A hidden rule labels the rows of this table. It goes by one to three of the table's principal directions, not those with the most spread.
{-29, -28, -28, 42, -26, 7, 10, -5, -41, 18, -45, -20, 8, -21, -14,
 23, 4, 8, -31, 2, -1, -26, 8, -3, 23, 22, 35, -7, -31, 5,
 5, 0, 48, 11, -7, -18, -14, -16, 7, 8, 5, 3, -8, -19, -14,
 14, -49, -3} 5
{36, 8, 31, -14, -1, 0, 4, 26, 12, -8, 23, -7, -2, 19, -9,
 -3, -13, -11, -7, 5, 37, 13, -15, 17, -15, -4, -32, 9, 5, 6,
 -22, -23, -18, -8, 21, 28, -4, -9, 8, -10, -1, 0, 17, 18, 36,
 -31, 9, 8} 2
{13, 19, -32, -26, 14, -7, 13, 10, -3, 6, -23, 14, 15, 23, 14,
 18, 23, 2, -31, 0, 0, -22, -12, -27, -10, -24, 15, -26, -22, 21,
 20, 6, 47, -25, -9, 22, -22, 8, -3, -35, 20, -12, -6, -56, -9,
 -30, -26, 12} 2
{21, 34, -4, -19, 25, -28, 24, -4, -1, 9, -22, 9, 16, 11, 6,
 20, 18, -9, -7, -1, -35, -7, -23, -8, 10, -1, 16, 5, 11, 12,
 29, -16, 42, -5, -21, 24, 1, 11, 12, -24, 20, -16, -3, -37, 2,
 -11, -11, 15} 5
{29, 28, 1, -35, 30, -24, 10, 4, 28, -21, 28, 29, 14, 14, 5,
 -4, -3, 9, 12, -8, -12, 18, -12, -22, -10, -15, -13, 0, 37, -1,
 5, -7, -15, -32, -3, 24, -2, 31, 13, -9, 11, -11, 3, -3, 4,
 -15, 41, 12} 5
{1, 0, -11, 7, -31, -11, 35, -36, -4, 28, -25, -10, 9, -22, -2,
 16, 30, -2, -4, 21, -31, -26, 5, -32, -5, 10, 44, 1, 5, 20,
 15, -2, 11, 0, -4, -41, -8, -8, -15, -5, -6, 0, -28, -4, 22,
 25, -14, 2} 5
{5, -17, 19, 2, -26, 17, -6, 0, 10, 16, -5, -12, -19, -5, 5,
 24, 11, -25, -12, 35, 29, -17, -2, 11, -13, -12, 3, -14, -12, 32,
 -2, -7, 11, 12, 4, -14, 2, -23, -13, -24, 4, 2, -2, -1, 42,
 -16, -41, 5} 2
{1, 15, 12, -26, 59, -7, -21, 44, 32, -29, 54, 44, -16, 30, -1,
 -14, -24, 7, 19, -24, 21, 10, -5, 18, 0, -35, -36, -16, -2, -13,
 6, 12, -5, -5, -9, 53, 13, 35, 10, -11, 4, -12, 22, -10, -19,
 -20, 60, 3} 1
{-5, 2, 38, 23, -14, -20, 28, -27, 12, 42, -21, -8, -17, -37, -7,
 29, 17, -21, 19, 40, -25, -19, -4, 7, 0, 19, 45, 13, -7, 30,
 27, -16, 19, 42, -15, -33, 20, -10, -23, -36, 9, -12, -12, 0, 41,
 28, -28, -2} 2
{8, 10, -12, -14, -8, 25, -5, 24, -34, -8, -1, -19, 11, 7, -20,
 -29, -12, 27, -24, -15, 18, 22, 2, 9, 16, -4, -38, 14, -3, -22,
 -27, 0, -16, -22, 26, 10, -10, -12, 18, 24, 5, 17, -1, 6, -2,
 -24, 5, 0} 2
{-8, -5, 53, -9, -36, 23, 19, -1, -6, 44, 21, -5, -10, -20, -39,
 -11, -1, 5, -4, 18, 23, 6, 4, 39, 28, 3, -15, 50, 8, -22,
 -11, -30, -21, 36, 13, -12, 18, -5, -12, -22, -41, 7, 7, 20, 57,
 47, 19, -5} 2
{-9, -21, 2, 23, 1, 15, -21, -7, -7, -25, -2, -18, -7, -1, 21,
 1, -11, -13, 18, -1, -1, 7, -5, 12, -9, 1, -6, -14, -1, 0,
 -18, 11, -17, 4, 2, -5, -4, -14, 6, 38, -2, 3, 1, 27, -30,
 2, -11, -5} 3
{-18, -8, 9, 20, 20, -9, 1, -3, -15, -7, -6, 2, 7, -17, 11,
 6, -11, 11, 25, -3, -13, 7, -16, 4, 5, 10, 16, 1, -11, -13,
 -4, 4, 13, 17, -9, 14, 1, 16, 6, 4, 4, -12, 4, 5, -37,
 20, -6, -9} 5
{8, 19, 30, -55, 22, 15, 6, -35, 18, 3, 10, 24, 7, -7, 32,
 22, 31, -4, 20, 36, -35, 10, -37, -3, 1, -57, -2, -5, 45, 9,
 16, 2, 4, -12, -23, 5, 16, 26, -5, -25, 4, -19, -17, -17, 5,
 19, -3, 16} 5
{14, 15, -34, -9, 35, -32, -12, 40, 13, -16, 10, 20, -3, 24, 6,
 -19, -13, 21, 6, -20, 22, 2, 11, -37, -34, 0, 3, -29, -32, 17,
 7, 27, 3, -33, 7, 20, -10, 13, -3, -19, 34, -2, 8, -22, -19,
 -61, 7, -12} 1
{4, -8, 25, -5, -25, -2, -26, 29, 43, 9, 40, 9, -40, 5, -10,
 -3, -17, -30, 7, 4, 55, -8, 26, 25, -9, 11, -23, 8, -4, 11,
 -1, -22, -20, 38, 15, 1, 14, -7, -8, -29, -12, 8, 20, 20, 68,
 -20, 19, 1} 2
{-6, -12, -32, 22, -20, 17, -15, 3, -62, -11, -47, -51, 17, -9, -15,
 -31, -3, 31, -22, -18, 7, 23, 18, 3, 12, 27, -10, 9, -19, -21,
 -30, 17, -9, -28, 34, -13, -3, -38, 14, 46, 19, 24, -6, 7, -36,
 -28, -45, -9} 2
{15, 20, -19, -33, 43, -15, -21, 26, 14, -38, 19, 20, 3, 40, 16,
 -6, 1, -6, 1, -34, 0, -2, -6, 5, 5, -24, -28, -19, 12, -14,
 6, 7, 21, -16, -5, 59, 9, 18, 26, 11, 8, -3, 9, -21, -24,
 -41, 30, 20} 5
{18, -3, -1, -51, -16, 26, -22, 8, 0, -11, 6, -8, 3, 21, 16,
 -19, 13, 4, -10, 6, 45, 15, 0, 1, -19, -26, -31, -5, 4, -5,
 -23, 4, -19, -32, 34, 20, -7, -7, 0, -12, -4, 6, 2, -3, 10,
 -39, -23, 10} 5
{12, -27, -32, 28, -9, 12, -38, 34, -39, -51, -9, -43, 12, 33, 22,
 -28, -33, 0, -8, -39, 52, 26, 5, 4, -28, 29, -33, -12, -31, -16,
 -57, 9, -28, -25, 43, 29, -36, -33, 21, 53, -2, 19, 27, 30, -50,
 -52, -25, -14} 2
{16, 36, 37, -90, 47, 12, -30, 23, 56, -19, 73, 62, -13, 13, 3,
 -19, -15, 18, 25, 8, 20, 46, -13, 14, 7, -61, -64, 8, 58, -14,
 10, -5, -36, -25, -5, 38, 28, 56, 12, -44, 16, -15, 14, -7, 29,
 -23, 59, 16} 3
{26, 35, -33, -61, 2, -6, 1, 9, 17, 10, -2, 25, 16, 16, -5,
 -14, 17, 25, -33, 3, 5, 8, 7, -42, -11, -22, -11, -6, 16, 12,
 19, 7, 6, -52, 4, -2, -6, 17, -5, -42, 29, 1, -9, -41, 26,
 -48, -5, 10} 3
{8, 25, -2, -25, 32, -22, 6, -16, 40, -22, 31, 38, 4, -6, 17,
 5, 10, 7, 28, -1, -32, 8, 1, -34, -12, -26, 3, -12, 34, 6,
 14, 12, -20, -15, -14, 0, 10, 37, -7, -9, 12, -11, -10, -4, -1,
 11, 54, 9} 2
{-15, -15, 4, -25, 18, 22, -42, 3, 21, -21, 30, 24, -23, 10, 51,
 17, 4, -21, 29, 9, 20, 1, -3, 5, -16, -44, -13, -32, 2, 14,
 0, 18, -5, 10, -10, 14, 2, 15, -7, -15, -3, -7, 9, -11, -12,
 -4, -2, -1} 2
{7, 17, 35, -25, 41, 5, 1, 2, 48, -8, 44, 44, -14, 11, -7,
 1, -7, -2, 13, 9, 0, 18, -6, 13, -3, -43, -24, -4, 22, 5,
 15, 2, -29, -12, -17, 9, 15, 29, -14, -28, 0, -18, 13, -8, 6,
 18, 51, 7} 5
{40, 35, 3, -20, 7, -16, 8, 28, 9, -5, 12, 0, 10, 26, -31,
 -31, -18, 9, -20, -22, 16, 29, 6, 4, -1, 17, -37, 28, 14, -10,
 -8, -21, -29, -27, 21, 18, -2, -5, 10, -6, 9, 7, 18, 5, 26,
 -36, 30, 5} 2
{28, 23, -6, 0, -37, -33, 34, 8, -5, 30, -22, -23, 12, 5, -32,
 -18, 0, -3, -20, -10, 5, -10, 9, -10, -3, 56, 14, 37, -6, -2,
 5, -36, 4, 5, 23, -3, -14, -17, 4, -14, -6, 6, -2, 8, 45,
 -17, -4, 3} 5
{9, -21, 31, 13, -41, 40, -10, 21, 15, 20, 16, -13, -25, 10, -22,
 6, -14, -26, -40, 25, 64, -4, 8, 33, -12, -8, -32, 2, -21, 21,
 -21, -18, -23, 14, 16, -20, -9, -35, -22, -22, -17, 12, 20, 15, 58,
 -9, -18, -4} 6
{-8, -19, -9, -44, -4, 21, -29, 16, 43, -14, 41, 39, -22, 20, 29,
 27, 10, -21, -5, 12, 46, -29, 4, -5, -12, -52, -13, -42, 6, 20,
 8, 3, 20, -1, -5, 25, -8, 25, 3, -31, -10, -8, 1, -22, 26,
 -19, 8, 21} 5
{-6, -19, -6, 48, 13, -29, 13, 6, -12, 3, -17, -6, -2, -8, -7,
 9, -10, 8, 13, -2, 4, -7, 7, -15, -17, 27, 40, -13, -35, 20,
 4, 11, 11, -4, -2, -7, -8, -7, -7, -3, 13, -8, 9, -3, -25,
 0, -20, -17} 5
{-24, -52, -13, 32, -76, 53, -22, -5, -74, 6, -59, -87, -4, 4, 24,
 19, 18, -47, -31, 2, 21, -50, -15, 55, 27, 24, 0, -3, -35, -17,
 -37, -16, 58, 56, 22, 12, -16, -70, 31, 67, -40, 28, -18, 24, -6,
 -8, -92, 11} 1
{-22, 6, 34, 3, 30, -9, 13, -28, 15, 5, 14, 25, -5, -22, 11,
 24, 10, -10, 37, 8, -48, -7, -18, 17, 23, -16, 19, 9, 21, -11,
 22, -3, 15, 40, -36, 6, 27, 29, -4, -6, -14, -18, -5, -2, -12,
 61, 31, 4} 5
{-36, -21, -28, -19, -37, 46, -3, -9, -25, 26, -34, -4, -4, 0, -6,
 22, 43, -5, -56, 8, 17, -48, 18, 16, 38, -36, 9, -17, -26, -5,
 14, 6, 62, 13, -2, -1, -1, -12, -7, -16, -19, 6, -20, -55, 8,
 17, -41, 23} 5
{1, -21, -45, 63, -50, -6, 13, 4, -82, 0, -73, -80, 33, -10, -10,
 -16, -14, 12, -31, -23, -5, -8, -3, -10, 3, 80, 23, 14, -39, -18,
 -37, -8, 25, 0, 30, -11, -36, -52, 29, 66, 5, 25, -11, 31, -33,
 -26, -68, -15} 1
{-1, -6, 4, 22, -34, -23, 25, 4, 16, 42, -7, 1, -10, -16, -40,
 -2, 2, 3, -18, 10, 22, -22, 30, -11, -7, 36, 30, 15, -25, 15,
 15, -13, 4, 15, 9, -31, 3, -9, -26, -39, -5, 3, 2, -2, 50,
 6, -5, -8} 5
{-13, -11, 52, 28, -14, 23, 0, -9, -3, 20, 13, -14, -17, -30, -40,
 -18, -24, 8, 12, 18, 2, 31, 7, 42, 21, 15, -20, 39, 14, -15,
 -13, -10, -49, 21, 4, -38, 25, -16, -9, 13, -12, 8, 8, 43, 20,
 40, 13, -16} 3
{27, 29, -49, -33, 2, -1, 4, -3, -14, -4, -24, -2, 25, 25, 8,
 -30, 10, 25, -21, -14, -4, 26, 12, -47, -25, -4, -5, -3, -1, 10,
 2, 18, -28, -66, 19, -16, -33, -5, -12, -8, 21, 5, -4, -29, -22,
 -33, -11, -6} 1
{-21, -13, 10, 5, 23, 12, -8, 2, -3, -10, 22, 20, -2, 1, -3,
 -5, -14, 13, 14, -11, 1, 12, -1, 15, 15, -16, -10, 1, 6, -20,
 -3, 10, -10, 1, -11, 10, 6, 19, 4, 11, -16, -6, 12, 2, -32,
 32, 28, -7} 5
{-11, -20, 19, -8, -2, 54, -30, 6, -16, -25, 24, -8, -2, 5, -3,
 -20, -19, 11, -6, -5, 27, 34, -3, 37, 15, -29, -55, 7, 15, -31,
 -38, 7, -42, -11, 16, 7, 3, -6, 9, 35, -19, 12, 12, 26, -20,
 13, 14, -2} 2
{3, 38, 57, -91, 81, 38, -21, -11, 46, -32, 77, 75, 1,
 7, 11, -4, 3, 23, 29, 13, -28, 59, -34, 30, 32, -109,
 -73, 7, 85, -31, 10, 12, -41, -31, -33, 39, 47, 69, 7,
 -20, 4, -22, 8, -18, -14, 34, 83, 22} 2
{-3, 13, 41, -52, 34, 27, -17, -4, 41, 14, 45, 55, -20, -4, -2,
 4, 5, 13, 10, 34, 11, 31, -2, 10, 3, -68, -28, -1, 31, 14,
 21, 12, -28, -18, -22, -11, 32, 33, -27, -59, 11, -14, 12, -27, 26,
 15, 21, -1} 5
{-8, 6, -10, 0, -19, -26, 32, -28, 4, 29, -8, 7, 3, -24, -5,
 12, 27, 2, 12, 9, -36, -31, 10, -30, 7, 13, 46, 7, 10, 8,
 25, -3, 19, 18, -12, -27, 6, 10, -9, -9, -11, 0, -26, -6, 25,
 32, 13, 1} 5
{-4, -28, 36, 38, -9, 17, -11, -1, -11, -19, 5, -32, -9, 3, -5,
 3, -17, -29, 6, -6, 10, 3, -11, 55, 13, 15, -23, 12, 5, -21,
 -30, -17, -12, 30, 8, 15, 12, -28, 17, 48, -28, 7, 15, 46, -9,
 18, 0, 4} 5
{23, -30, 10, -13, -73, 48, -33, 31, -12, -1, 5, -50, -16, 22, -7,
 -10, -11, -31, -41, 12, 81, -4, 4, 40, -6, 8, -53, 6, 0, 2,
 -47, -31, -15, 4, 48, 6, -15, -54, 23, 21, -21, 30, 8, 40, 65,
 -57, -44, 12} 3
{1, -1, -35, -19, -17, -14, 3, 5, 20, 27, -13, 22, -11, 5, 6,
 16, 24, -1, -21, 14, 31, -26, 31, -43, -25, -8, 34, -26, -30, 44,
 29, 8, 23, -16, 3, -20, -17, 3, -30, -66, 18, -6, -1, -53, 32,
 -24, -31, 0} 5
{-1, -15, -31, -28, -38, 38, -26, 12, -14, 15, -15, -8, -4, 9, -11,
 -16, 5, 18, -44, 9, 53, 10, 30, -10, -4, -13, -19, -6, -10, 13,
 -7, 9, -11, -41, 26, -25, -15, -21, -7, -21, 10, 16, 2, -24, 21,
 -37, -47, -3} 5
{25, 0, 20, -2, -6, 1, -22, 28, -10, -25, 19, -33, 0, 22, 2,
 -35, -27, -8, 14, -20, 26, 23, -14, 30, -11, 25, -45, 20, 8, -29,
 -41, -13, -32, 5, 31, 33, 5, -21, 26, 43, -14, 18, 14, 54, 2,
 -41, 9, -5} 3
{-44, -8, 1, 11, 13, 4, 22, -53, 4, 30, -14, 30, -6, -42, 18,
 42, 32, 3, 24, 33, -62, -26, -4, -21, 17, -30, 60, -17, 6, 22,
 44, 22, 30, 23, -51, -47, 11, 27, -27, -21, -1, -20, -28, -33, -19,
 77, -6, -6} 1
{-16, -34, 14, 24, -36, 35, -3, -13, -16, 6, -9, -26, -5, -13, -6,
 4, -1, -7, -12, 16, 20, -5, 1, 20, 2, 2, -2, 1, -10, -3,
 -22, -2, -11, 11, 12, -21, -7, -23, -6, 19, -22, 8, -3, 23, 2,
 23, -26, -4} 5
{1, -19, 16, 4, -60, 16, 30, 27, -2, 41, 13, -6, -2, -6, -49,
 6, -8, 4, -50, 17, 54, -34, 3, 11, 12, 14, -2, 18, -20, -2,
 -14, -36, 21, 22, 18, -3, -18, -8, 2, -24, -34, 9, -1, 12, 74,
 6, 0, 5} 3
{10, 33, 13, -42, 15, 31, 20, -36, -19, 14, -23, 2, 27, -1, -1,
 -5, 21, 18, -15, 19, -51, 28, -33, 5, 22, -37, -15, 21, 38, -12,
 12, 1, -6, -34, -17, -11, 3, 8, -1, -2, 7, -9, -17, -21, -20,
 26, -12, 9} 3
{-5, -24, 53, 14, 6, 10, -13, 16, 29, -18, 63, 13, -25, -9, -25,
 -15, -32, 3, 30, 1, 40, 24, 12, 35, 0, -7, -35, 13, 16, -16,
 -28, -5, -58, 13, 16, 5, 23, 7, -1, 12, -25, 3, 23, 50, 20,
 23, 58, -6} 5
{-17, 29, -26, -2, 40, -65, 38, -24, 36, 2, 12, 62, 12, -28, 17,
 36, 12, 10, 39, -9, -69, -25, 0, -59, 9, 6, 65, -10, 22, 12,
 56, -3, 40, 18, -48, 0, -4, 70, 2, -33, 16, -32, -17, -34, -10,
 49, 58, 7} 2
{14, -6, 13, 35, 5, -4, -9, 24, -20, -20, -7, -30, 6, 10, -32,
 -24, -31, 6, -14, -24, 21, 29, 4, 33, 8, 35, -30, 22, -6, -23,
 -29, -11, -21, -10, 22, 18, 9, -26, 18, 33, 5, 12, 26, 29, -14,
 -23, -2, -4} 5
{9, -20, 17, 55, -36, -18, 19, 20, -24, 9, -4, -41, 2, -3, -27,
 -13, -28, -8, -1, -16, 32, -3, 6, 17, -7, 65, 6, 31, -30, -13,
 -34, -29, -15, 31, 30, 3, -16, -31, 6, 22, -27, 12, 19, 48, 19,
 5, 1, -17} 2
{-13, -9, -12, 27, -25, -24, 15, 16, -28, 24, -21, -24, -6, -4, -16,
 3, 12, -10, -6, -20, 8, -43, 17, 10, 19, 39, 29, 12, -39, -11,
 3, -12, 48, 48, 10, 16, 7, -19, 6, 4, -20, 12, -4, -6, 18,
 0, -9, -1} 2
{-12, 8, 64, 26, 32, -11, 18, -19, 53, 12, 47, 37, -27, -32, -20,
 14, -15, -8, 43, 26, -33, 10, -4, 18, 4, -13, 6, 12, 22, 10,
 21, -1, -36, 36, -35, -31, 36, 25, -29, -18, -6, -16, 5, 26, 21,
 64, 64, -10} 1
Which label does each new row get?
{-5, -17, -7, 3, 1, 37, -31, 10, -41, -47, 6, -30, 15, 4, 12,
 -37, -29, 26, 11, -24, 20, 46, -6, 15, 1, 0, -46, 6, 5, -39,
 -54, 14, -49, -25, 34, 15, -17, -9, 25, 63, -6, 15, 7, 41, -54,
 -8, 5, -10} -> 2
{-15, 19, -26, -20, -10, 22, -6, -20, -8, 26, -37, 1, -3, -11, -6,
 -9, 14, 13, -21, 13, -23, 9, 17, -9, 15, -9, 5, 4, 0, 11,
 30, 13, -1, -17, -9, -45, -2, -6, -17, -20, 26, 1, -17, -36, -5,
 3, -33, -2} -> 1
{-28, -20, 30, -3, -30, 17, 5, -35, 47, 42, 26, 30, -39, -29, 5,
 39, 26, -32, 15, 47, -3, -36, 18, 3, 2, -29, 29, -9, 12, 35,
 33, -3, -1, 45, -28, -53, 18, 8, -39, -43, -26, -7, -14, -7, 61,
 61, 10, 2} -> 3
{19, -8, -13, 29, -17, 0, -5, 23, -54, -11, -33, -55, 19, 12, -11,
 -26, -24, 8, -16, -21, 16, 20, -10, 13, -1, 48, -16, 18, -16, -17,
 -36, -11, -3, -14, 30, 15, -18, -39, 31, 47, 6, 18, 10, 29, -21,
 -43, -40, -11} -> 3
{-5, 10, 9, -28, 28, 8, -6, -23, 25, 3, 1, 28, -8, 4, 33,
 29, 28, -18, 10, 23, -27, -10, -17, -2, -4, -49, 10, -24, 12, 21,
 30, 15, 21, 0, -33, 1, 13, 17, -17, -30, 9, -17, -8, -35, -9,
 12, -11, 10} -> 3
{-10, 24, 40, -56, 26, 25, 2, -22, 20, 26, 7, 30, -17, 0, 12,
 32, 38, -24, 6, 32, -36, -17, -28, 40, 39, -66, -7, 2, 32, 4,
 42, -8, 42, 27, -40, 17, 38, 20, -3, -37, -5, -19, -14, -43, 22,
 29, 0, 27} -> 3
{-20, 4, -9, -39, -2, 21, -15, -20, 20, 23, -2, 30, -18, -16, 21,
 23, 26, -1, 2, 35, -9, -9, 8, -17, 4, -44, 14, -21, 11, 32,
 36, 16, 17, -2, -24, -32, 9, 16, -19, -46, 20, -9, -18, -42, 20,
 6, -26, 4} -> 1
{-19, -5, 32, 35, -14, 3, 22, -36, -31, 25, -23, -25, 5, -42, -10,
 -6, -10, 9, 33, 14, -39, 23, -9, 17, 19, 36, 23, 42, 8, -14,
 -3, -11, -25, 29, -5, -39, 4, -8, -6, 18, -12, -4, -5, 32, -14,
 63, -10, -21} -> 1
{12, -7, -53, 13, 16, -13, -13, 21, -13, -42, -5, -6, 20, 17, 12,
 -23, -21, 32, -3, -24, 14, 15, 5, -48, -37, 10, -1, -35, -17, 5,
 -22, 32, -17, -61, 19, 5, -34, 1, 14, 34, 29, 6, -1, 8, -53,
 -53, -5, -12} -> 3
{20, 38, -36, -31, 70, -46, 10, 18, 6, -21, 10, 43, 27, 22, 19,
 -17, -1, 44, 20, -25, -22, 21, -11, -61, -29, -18, 14, -22, -5, 4,
 18, 33, 5, -57, -12, 32, -11, 46, -1, -25, 37, -18, 4, -41, -53,
 -35, 28, -11} -> 3
{8, 30, 14, 30, -5, -19, 34, -25, -7, 40, -43, -21, 2, -23, -27,
 0, 7, -5, -7, 17, -54, 2, -2, 2, 10, 35, 27, 29, -4, 15,
 27, -10, 2, 15, -16, -46, 13, -23, -20, -9, 22, -1, -13, -2, 16,
 18, -20, -8} -> 1
{13, 9, -52, -21, -1, -17, 8, 3, -29, -15, -21, -6, 29, 14, 23,
 -11, 15, 22, -4, -24, 2, 1, 6, -48, -17, 7, 16, -11, -12, -1,
 -9, 11, 9, -37, 21, 17, -33, 6, 8, 2, 7, 2, -6, -24, -28,
 -25, -10, 0} -> 2
{3, 6, 14, -1, -1, 10, -12, 3, 12, -7, 6, -6, -10, 15, 7,
 9, -3, -35, -7, -4, -9, -11, -13, 34, 14, -3, -23, 4, 12, -8,
 3, -16, 12, 29, -13, 16, 9, -9, 11, 15, -12, 2, 3, 9, 10,
 0, 8, 14} -> 1
{9, 23, -16, -22, 23, -5, -2, -22, 1, -19, -7, 4, 16, 15, 25,
 -3, 17, -6, 8, -13, -49, 3, -16, -9, 4, -15, -5, -4, 30, -13,
 11, 10, 3, -13, -17, 10, 6, 9, 9, 25, 1, -1, -13, -7, -32,
 2, 14, 10} -> 3
{12, 0, -35, 29, -27, -22, 30, 5, -40, 12, -47, -37, 22, 1, -12,
 -10, 7, 13, -23, -14, 6, -14, 12, -30, -16, 45, 33, 3, -44, 6,
 -12, -1, 14, -14, 28, -8, -32, -28, -5, 6, 5, 8, -7, -6, -9,
 -19, -33, -9} -> 2
{-17, -12, -23, 0, -29, 4, 1, -22, -7, 13, -29, -6, 1, -29, 26,
 26, 23, -2, -2, 23, -4, -21, 5, -30, -8, 2, 37, -18, -15, 23,
 9, 5, 28, 10, 0, -25, -15, 1, -12, -22, 15, -4, -21, -18, 9,
 3, -46, 2} -> 2
{-4, -64, -30, 86, -92, 8, -5, 1, -28, 16, -45, -71, -11, -3, -14,
 1, -6, -29, -41, 4, 56, -37, 39, -6, -36, 71, 31, -12, -61, 26,
 -36, -3, -6, 15, 40, -54, -33, -78, -20, 33, -23, 32, 3, 40, 22,
 -19, -73, -20} -> 5
{20, 10, -38, -8, 52, -4, -37, 15, -24, -73, -10, -14, 29, 45, 24,
 -29, -8, 12, -5, -52, -15, 31, -13, 3, -3, -11, -43, -21, 15, -36,
 -27, 29, -5, -55, 10, 57, 5, -4, 38, 69, 20, 10, 11, 0, -88,
 -56, 5, 10} -> 5
{45, 66, -6, -92, 73, 5, -24, 6, 21, -43, 25, 33, 20, 54, 46,
 -21, 4, 0, 16, -17, -38, 50, -42, -5, -8, -61, -61, -6, 59, -10,
 11, 10, -24, -57, -16, 52, 1, 33, 22, 1, 26, -13, 5, -27, -38,
 -45, 34, 17} -> 1
{-8, -5, -21, 6, 9, 12, -10, -17, -33, 15, -44, -15, 1, -7, 13,
 -7, 12, 21, 3, 17, -11, 19, 6, -21, -17, -7, 24, -15, -24, 27,
 10, 36, -6, -37, -1, -39, -5, -20, -22, -9, 32, 0, -6, -28, -40,
 -14, -64, -23} -> 3
{-9, -7, 20, 56, 9, -9, 7, 0, -19, -21, 12, -24, 3, -9, -21,
 -18, -30, -2, 23, -31, -28, 12, -3, 33, 23, 39, -13, 28, 9, -40,
 -25, -8, -26, 33, -1, 5, 14, -10, 20, 70, -25, 12, 8, 56, -28,
 38, 50, -10} -> 1
{-32, -28, -6, 36, -7, 11, -8, 6, -21, 7, -13, -8, -9, -14, -19,
 16, -2, 0, -17, -4, 1, -26, 9, 24, 33, 6, 10, -7, -18, -8,
 4, 5, 41, 26, -14, -2, 16, -10, 12, 20, -3, 8, -2, -6, -9,
 13, -17, 1} -> 5
{-34, 19, 6, -5, -21, 2, 41, -59, -16, 71, -58, 1, 2, -48, -9,
 27, 48, 1, -4, 39, -73, -30, -3, -4, 39, 1, 62, 24, -1, 10,
 57, -4, 51, 38, -38, -54, 19, 4, -29, -41, 4, -13, -39, -44, 16,
 67, -42, 2} -> 1
{7, 22, 20, -12, 47, -28, 5, -3, 70, -20, 65, 59, -18, 3, 5,
 4, -6, -4, 40, -4, -18, 8, 10, -20, -19, -30, -5, -13, 28, 12,
 20, 11, -41, -1, -22, -1, 18, 43, -22, -21, -1, -15, 8, 4, 11,
 25, 92, 1} -> 2
{-26, -30, 14, 16, -36, 23, -2, -4, 15, 22, 2, 3, -19, -17, -18,
 18, 3, -13, -23, 20, 29, -27, 16, 20, 11, -3, 7, -4, -16, 5,
 4, -9, 14, 30, -2, -19, 4, -6, -15, -19, -18, 0, -1, 0, 31,
 25, -14, 6} -> 5
{12, -10, 18, 2, -19, 14, 3, 6, -18, -6, -5, -21, 13, -5, 5,
 8, -12, -3, -8, 10, 23, 14, -22, 12, -2, 10, -14, 12, 3, -5,
 -29, -25, -2, 2, 17, 16, -19, -7, 16, 2, -3, -2, 8, 20, 10,
 -6, -25, 4} -> 2
{7, -10, -81, 30, -72, -42, 32, 14, -17, 45, -75, -32, 8, 2, 15,
 38, 25, -25, -52, 10, 22, -88, 13, -70, -40, 63, 87, -37, -79, 61,
 25, -15, 95, 17, 9, -21, -65, -31, -9, -41, 19, 2, -27, -40, 41,
 -58, -95, 1} -> 1
